Rotation paths and how fast each direction turns (deg/step)
Each turn is a multiple of 5 degrees from 10 to 175, or 0.
Each row of a path follows its step; steps can be skipped.
Path 1:
step 3: [ -6.0 -14.6  -1.6  12.2  24.4   5.8  20.2  -2.4   2.3  11.4  -8.4  -3.9
   3.4 -18.5  -1.9   0.7  18.6   8.5 -18.8  23.0  -1.8  -6.4   3.1  -9.3
 -14.5   9.9   0.0 -10.5  -7.2  15.7 -10.8  -1.3 -11.6  -1.5  17.0  13.2
 -18.9  -7.2   6.4  -6.8   1.3 -27.8]
step 6: [  5.5   0.0  15.1  14.2   7.2   9.6  -7.0  13.3  21.1   6.6 -14.0  -9.1
   6.3  10.6   6.6   8.2   2.5  15.9  20.8  17.2  -9.7   2.4  14.4   4.7
   7.9   6.8  24.1   3.8 -11.5 -20.9   2.1 -20.7   6.2  11.5  17.2 -10.9
  16.1   1.7   9.9  15.0  10.2   6.2]
step 8: [-10.6  -7.2   6.5  11.6   4.1  14.6   5.8  -2.3   0.4  12.3 -26.5  -5.2
  -1.5  24.1   1.1 -11.4  17.6  10.8   4.9  18.6  14.2   9.7  -5.0   2.1
 -25.0   4.3  -2.4   7.7  10.5  15.1  -3.5   0.0 -15.3  17.1  -2.0  10.8
 -12.6   0.6  20.8  -8.8  20.4   5.9]
step 11: [ -8.2  -4.4   4.3  -8.6  28.9  11.4  19.1 -10.8  18.7  14.3  10.5  -2.2
   2.7 -14.4  -0.5  11.8  11.3  -2.4   4.5  25.1  -8.6 -13.0  17.3  -4.5
   2.6 -12.8  12.5  -4.9 -22.4  -1.8  10.7  -7.9   7.2  10.8  15.6   5.1
  -5.1   7.0   7.7  19.6  -7.5  -9.8]
step 17: [  1.8   4.2   3.4   6.6  13.7   8.5  13.8  -7.9  -7.5  17.6  -3.7  -8.8
 -42.9  11.1 -19.6  16.4   3.8   9.1 -11.5  20.4 -10.8  -2.2  14.6  -1.8
  -6.4  -1.4  -5.4  -7.5 -15.9 -16.0  -6.6 -10.8  -3.7  -6.6   2.3   3.8
   5.0   5.7  -1.0   8.7  18.7  13.0]
step 18: [  4.6   2.6  11.0   1.2   5.8  -6.9   0.6  17.9  24.6  11.5  -8.0 -10.0
   6.4   4.5 -13.6   0.3  -8.4  25.8 -11.7  15.1  -8.4  -8.1  32.9  13.2
  12.8 -17.5  13.6  -7.4   5.5  -7.5  11.1 -18.6  -7.5  12.1  -5.2   7.5
   4.1 -15.6   5.3  -3.9  -0.9  10.5]
step 21: [-19.2  -6.3  19.8  -2.4  -4.1   8.8   1.6   1.0 -16.4   8.9 -17.9   5.1
 -18.5   0.9  -0.9  -0.9   0.3  16.0  21.9  27.2  13.6   0.7   1.2  15.0
 -27.0  12.0  -6.2   2.5 -12.9   8.3   6.4   6.2  -7.6 -17.9  -2.7   7.6
 -16.2  -8.3  13.6   5.6  -3.5   5.2]
step 28: [ -4.9  -4.4  -0.4   5.0  11.4  19.2 -11.0   6.8  15.3  37.4 -11.4 -25.6
 -10.2  -8.8   1.8  11.1  -0.4  -3.9  -4.8   9.8   3.7 -14.6   1.0   4.1
 -19.3  -5.7  -5.1   1.7 -19.9  21.5   0.7  14.4   9.5  -4.8   1.1   1.6
   6.8   7.5  17.3 -12.0   6.4 -11.0]
step 29: [  1.3   7.8  28.9  -5.0  11.4  20.2  15.2   3.9 -13.7  16.6 -14.0   1.9
 -12.3  -5.7 -13.7  13.7   2.3  -1.3   1.1  34.4   0.4   8.0   8.7   6.7
  -8.5   7.9  14.0  15.8  -6.1   6.8 -11.6 -12.1  -4.4  10.8   1.6  -2.1
  -4.2 -14.1   2.4 -12.0  16.0  11.3]
step 34: [ -1.6  -9.3  11.9   1.1  11.8  -9.0 -10.2  -1.1  -4.8   7.0 -33.9   5.4
 -20.7  -0.8  -6.4  24.1   9.1  21.9  13.2  30.6  12.2 -13.1   6.6  -5.1
  -3.4   8.8  14.8  -2.8  -6.1   3.1   7.1  16.0  -0.4   8.1  17.2   7.9
   3.2   3.0   6.9   3.0  -6.7  -7.4]
[ 6.0  1.6 -1.4 -1.9  0.9 -1.7 -3.3 -2.1 -1.1  1.2  0.9  2.3 -0.6  1.8
 -4.2 -0.4  8.5  1.9  0.0 -3.0  6.2  2.4  7.4  0.5  1.5 -4.8 -0.7 -4.1
  0.4  0.9 -5.4 -2.7  3.7 -1.7  3.6  7.3 -1.7  5.3  3.1 -3.8 -4.7  1.4]	45
[ 1.8  2.2  2.1  2.2 -7.3  3.9  0.3 -1.4  6.3 -4.5  1.4  5.5 -1.1  0.4
 -4.6 -0.2  1.0  1.5  2.9  1.3 -6.1 -0.9  0.6  0.0 -2.7 -1.1 -7.9 -0.7
 -4.5 -1.3  1.1  3.3  1.3 -3.2  2.4 -4.8  1.9  2.3  3.7 -9.0  4.1 -0.6]	95
[-0.9  1.4 -1.8  5.2 -8.6  2.6 -4.6 -2.0 -7.1  5.1 -5.1 -0.4  3.9  1.3
  2.1  5.5 -0.4  2.1  6.0 -0.5  5.2 -2.4 -0.5  2.5  3.5  2.1 -1.9 -0.1
  1.6  4.9 -1.8  5.6  1.6  2.4 -0.1 -1.7 -3.2 -0.7  4.3  1.1  2.0 -4.3]	55
[-0.2 -3.9  2.2  0.2 -0.1  1.0  2.9 -2.3 -1.2 -1.5  3.8  2.6  1.4  0.0
  0.4  0.1  9.3  0.7  5.0  9.5 -0.8  3.6  1.9 -0.9  3.1  4.0  4.5  8.0
  5.5  0.2  2.7 -1.5 -0.1 -3.6  0.3 -2.5  2.7 -1.6  3.1  0.0 -4.7 -5.1]	140
[-0.4  0.4  5.3  1.4 -0.5 -7.0 -1.0 -7.9 -2.7 -2.7  0.0 -1.1 -6.9  5.0
 -4.6  2.5 -4.4  3.9 -0.1 -0.3  3.6 -0.3  0.0  1.2  2.3  1.0  1.0 -0.9
  4.7 -6.7  5.3  3.6 -7.5 -1.2 -2.6  3.2 -0.1 -1.3  1.8 -3.6  0.7  1.4]	85
[ 1.3 -0.8 -2.4  2.0 -0.9 -3.9 -2.5 -3.8 -0.4  0.8 -9.0 -4.0 -1.0 -2.1
  0.8  0.6  3.5  0.0  0.8 -4.4 -8.0 -3.2  1.2 -1.7 -1.4  5.0  3.9 -3.4
  6.2 -0.5 -0.5 -4.2 -0.5 -6.1  6.2 -4.1  0.5  3.2 -5.6 -2.2  1.4 -1.2]	35
[-4.7  3.1 -0.1 -1.3 -2.4  5.3  3.7 -2.4 -0.7  2.3 -1.0  4.5  6.2  4.5
 -1.5  3.2 -1.3 -2.1 -0.1 -5.0  0.2  8.4  0.8  8.8 -3.4  2.6  4.2  2.8
 -0.9 -3.1 -1.1 -2.1 -4.3 -2.7  5.3  1.4  2.6  0.5 -1.2  1.3  1.2  5.3]	175
[-4.3  0.3 -7.4 -0.6 -4.9  3.0  3.5  4.2 -3.5 -0.4 -4.7  4.9 -0.5  5.3
 -2.9 -3.8  5.2  1.4 -3.9  6.0 -2.5 -1.7  0.4 -2.5 -1.6  1.4 -2.5 -7.0
  2.2 -4.7  0.4  2.0 -3.1 -0.9 -5.0  4.9 -1.1  0.0 -2.9  3.8 -0.8 -1.2]	80
